[ 59  25  12  -2 -15  19  19] Answer: 59, 19

[ 50 -47 -22  15  19 -25 -42] Answer: 50, -42

[  7  25 -24  10 -14  50] Answer: 7, 50

[-56  -9  11  -2 -55] Answer: -56, -55

[[-40 -11  -9 -23 -12 -52]
 [  6  60   8  -6 -23 -30]
 [ -7 -50 -41  -3 -27  11]] Answer: -40, 11

[[ 11   8 -13  54  24]
 [ 14 -34   6  39   0]
 [-12   1  -9 -14 -15]] Answer: 11, -15

[-11   8  31  -5  56  -4   8] Answer: -11, 8
---
Q:
[[ 58  51  31 -19]
 [-51 -23 -44  31]
 [-21  -7  28  -3]]
A: 31

Q:
[[  4 -17 -21  12   3  -6]
 [  1 -25  -4  -5  13 -11]
 [ -7  44  18 -12  14 -43]]
A: -11

Q:
[[ 56  51  -9   9 -33  21 -32]
 [ 52  56 -17   5 -30  20 -32]
 [ 32  61 -46 -11 -17  12 -31]]
A: -32

Q:
[[-54 -31  18 -17]
 [-56 -32  19 -16]
 [ 18   5 -10 -24]]
A: -16

Q:
[[ 40 -19  -9 -18 -22 -24  16]
 [ 53 -41  28  24  51 -26 -49]
 [-60  30 -28 -48 -33  22  55]]
A: -49

Q:
[[-11 -14  26   9  11]
 [ -1  11  10 -12  51]
 [ -8  -6  21   1  19]]
A: 51

Q:
[[  2   4   1  10]
 [-20  10 -19 -11]
 [ 36  28  43  26]]
A: -11

Q:
[[ 41  54  26 -34]
 [  7 -16 -46  -4]
 [ 48  59  26 -47]]
A: -4

Q:
[[ -4  14  16 -10 -11]
 [ -6   6  46 -15   7]
 [ -6  11  -1  -5 -12]]
A: 7

Q:
[[ 13  14 -10  -9   6 -10   1]
 [ 10  -8  20 -12  16  24 -11]
 [ 53  36 -36  12   0  55   2]]
A: -11
---
[ -3 -44 -58  50 -38] ans = -3
[ 23  18 -24 -33 -32 -15 -45] ans = 23
[-8 50 20 37] ans = -8
[ -3 -31 -39   8 -51   6 -14] ans = -3
[ 31 -32 -43  22 -19] ans = 31
[-24  45  12 -22  33] ans = -24
[  0  44   3  -9 -22   1] ans = 0
[-20 -53  53  41  -6  43  44] ans = -20
[ 48  10   7 -36 -17   0] ans = 48
---
[[ 10 -17  15  37  11]
 [ 30  28  22   9   2]
 [ -3 -28   1 -15  57]]	-15

[[ 49  27  -2 -12  50]
 [  0   9  43  -1   0]
 [  0  25  16  22  28]]	22

[[-29 -61  -4 -14]
 [-43 -49 -13  -9]
 [-51 -32 -21  -5]]	-21

[[ -3  31  12   9  38]
 [ 17 -11 -13 -10 -32]
 [ 32   7  34  47  19]]	47

[[ 31  35  26   0  26  17]
 [-21 -10   6  19 -11   5]
 [-35  49  20 -27  17 -29]]	17

[[  0  19 -19 -20]
 [  8 -15  49 -20]
 [ -3  60  24  -7]]	24

[[ 49 -19 -15 -52  -3 -10]
 [-49 -18  25 -60  17  17]
 [-35  37 -28  33 -43 -17]]	-43

[[-13  16  33 -25]
 [-11 -36  35 -10]
 [ 36 -49  -1  18]]	-1

[[-15 -10 -17  36]
 [-38   9  -2  29]
 [-26 -16   5 -57]]	5

[[ 17 -27  11  -5  -6]
 [-24  11 -15   1  -2]
 [  4   7  45  23   4]]	23
---
[-0.136, 0.008, 0.093, -0.130] yields -0.136
[-2.51, 164.95, -4.38, -131.09, -135.88, -53.80] yields -2.51
[-0.05, -0.01, 0.11, -0.13, -0.05, -0.03, -0.11] yields -0.05
[0.06, 0.11, -0.17, 0.18, 0.06, 0.09] yields 0.06
[9.121, -3.238, 1.246, -14.470, 12.261] yields 9.121
[-32.7, 100.3, -93.5, 76.1, -162.5, -24.2] yields -32.7
[-0.179, 0.180, -0.034, 0.028, 0.062] yields -0.179
[-0.9, -0.6, 1.8, 1.4] yields -0.9
---
[[ -6  47 -21 -46]
 [-49 -11  10 -40]] | -21

[[ 17  32  45  53]
 [-35 -36 -16 -23]
 [  6  16  34  36]] | 45

[-25 -61   0 -34] | 0

[ -1 -56  45 -39] | 45

[-49  27   0  14] | 0

[ 21 -52  18 -60] | 18

[-59  36  13  25] | 13

[[58 46 56 -3]
 [43 44 56 -3]] | 56
---
[ 14 -51 -28  -2 -48] yields -28
[ 29  55 -10  46 -36 -11  -3] yields -3
[ 40 -52 -13   8   9] yields 8
[ 34  -3 -37   9 -35 -22  44] yields -3
[  4  10 -61 -34 -47] yields -34
[-44   0 -27  -6  18] yields -6
[-56  -4  -7  56  25  47  18] yields 18
[-51 -48  32 -20  -3] yields -20
---
array([[-13,  33,   1, -52,   5, -20],
       [ -1,  -4,  14, -55,  17,  29],
       [-40,   1,   4,  30,  19,  17]]) out 33

array([60, 21, 18, 13]) out 21

array([[  4, -21, -10, -11,  -9],
       [ -2,  46,   1,  48,  15]]) out -21

array([-44,  -9,   6,   8,  -9, -18,  13]) out -9

array([ 9, 55, 25,  4, 23]) out 55

array([[-37,  10,  -2, -27],
       [-49,  13,  17, -16]]) out 10

array([-49, -15,   3,  19,  12,  35,  51]) out -15

array([ 18, -52,  -4, -21, -22,  56]) out -52

array([-58,  39,  -8,  12,  -9, -15]) out 39
---
[[-0.138  0.067  0.209  0.090]
 [ 0.100 -0.086 -0.067 -0.157]
 [ 0.129 -0.102 -0.040 -0.188]] value -0.086

[[ 13.726  -5.452 -10.858  -6.050   4.814 -11.944  -4.247]
 [ -2.088 -14.098   1.692  10.440   3.328   7.794  10.402]
 [  7.859 -17.355 -19.736  18.707 -16.197 -15.402   8.166]] value 3.328

[[ -48.281   34.387  -98.992  -48.308 -186.935  131.130  -96.887]
 [   2.766  -63.928   69.781   54.626   77.340  -80.934  137.427]
 [ -34.211   54.197 -105.496  -69.217 -154.052  113.148 -150.848]] value 77.340

[[-0.037 -0.104 -0.067  0.158]
 [-0.195 -0.034 -0.066 -0.058]
 [-0.049 -0.032 -0.065 -0.220]] value -0.034

[[ 17.832 -21.240  18.440  -3.007]
 [  6.527  22.057  15.332  -1.139]
 [ 10.077  -5.062  22.275  13.055]] value 22.057

[[ -5.9  -2.0   6.0   9.2   9.3]
 [-12.0  -9.7  21.4  -1.9   0.8]
 [ -4.5   3.6  -1.0  -6.2   8.2]] value 21.4

[[ -6.04  12.78  17.21 -13.51]
 [-17.82   0.63  11.88   1.63]
 [ -8.85  -2.85   2.71  -0.69]] value 0.63
---
[ -5  36  56 -56] → -5
[ 35  27  23  55  12  -1 -30] → 35
[-15  31 -48 -21   2 -16   9] → -15
[-28  41  38  49  51] → -28
[47 13  0 14  4 16 -4] → 47
[-38  21  27  57 -42] → -38
---
((12, 58, -60, -49), (-9, -43, 45, 35)) -> 12, 35
(-17, -52, -25, -10) -> -17, -10
(16, -7, 20, -50, -12) -> 16, -12
(23, 22, -41, -24, -60, -1, -13) -> 23, -13
(-40, 13, 57, -12, 21, -21) -> -40, -21
(6, -12, -17, -49, 18, 0, -20) -> 6, -20
---
[  1  36  42 -22 -33  -9  17] | 17
[-260  120 -652  742  -72 -781  209] | 209
[  32   80  259 -518  743] | 743
[209  55 215  98  93] | 93
[200 154 769  51] | 51
[44 37 76 42 21 60 43] | 43
[1 2 2 7] | 7
[ 12 237 170 104 254] | 254
[-37 -24   7  49 -10  25  32] | 32
---
[20  3 25  9 14 56] 20, 56

[[ -4   2   0  20   8   7  -4]
 [  2  -7   1 -45 -37  19  -9]
 [  2  -6  -1 -19  -6 -11  -1]] -4, -1

[ -2  51  55  17 -55  15] -2, 15

[ 49  56 -28  43 -37  54] 49, 54

[-22  44 -34  33  34 -42  12] -22, 12

[  2  39 -32 -58 -26 -17] 2, -17

[[  3   1 -12  38 -12  -2]
 [ 47  15 -11 -22 -29  16]] 3, 16

[ 49  27 -42  -3  13] 49, 13

[-16  17 -39   1 -44  -8 -34] -16, -34

[ 54  23 -33  16  45  17] 54, 17
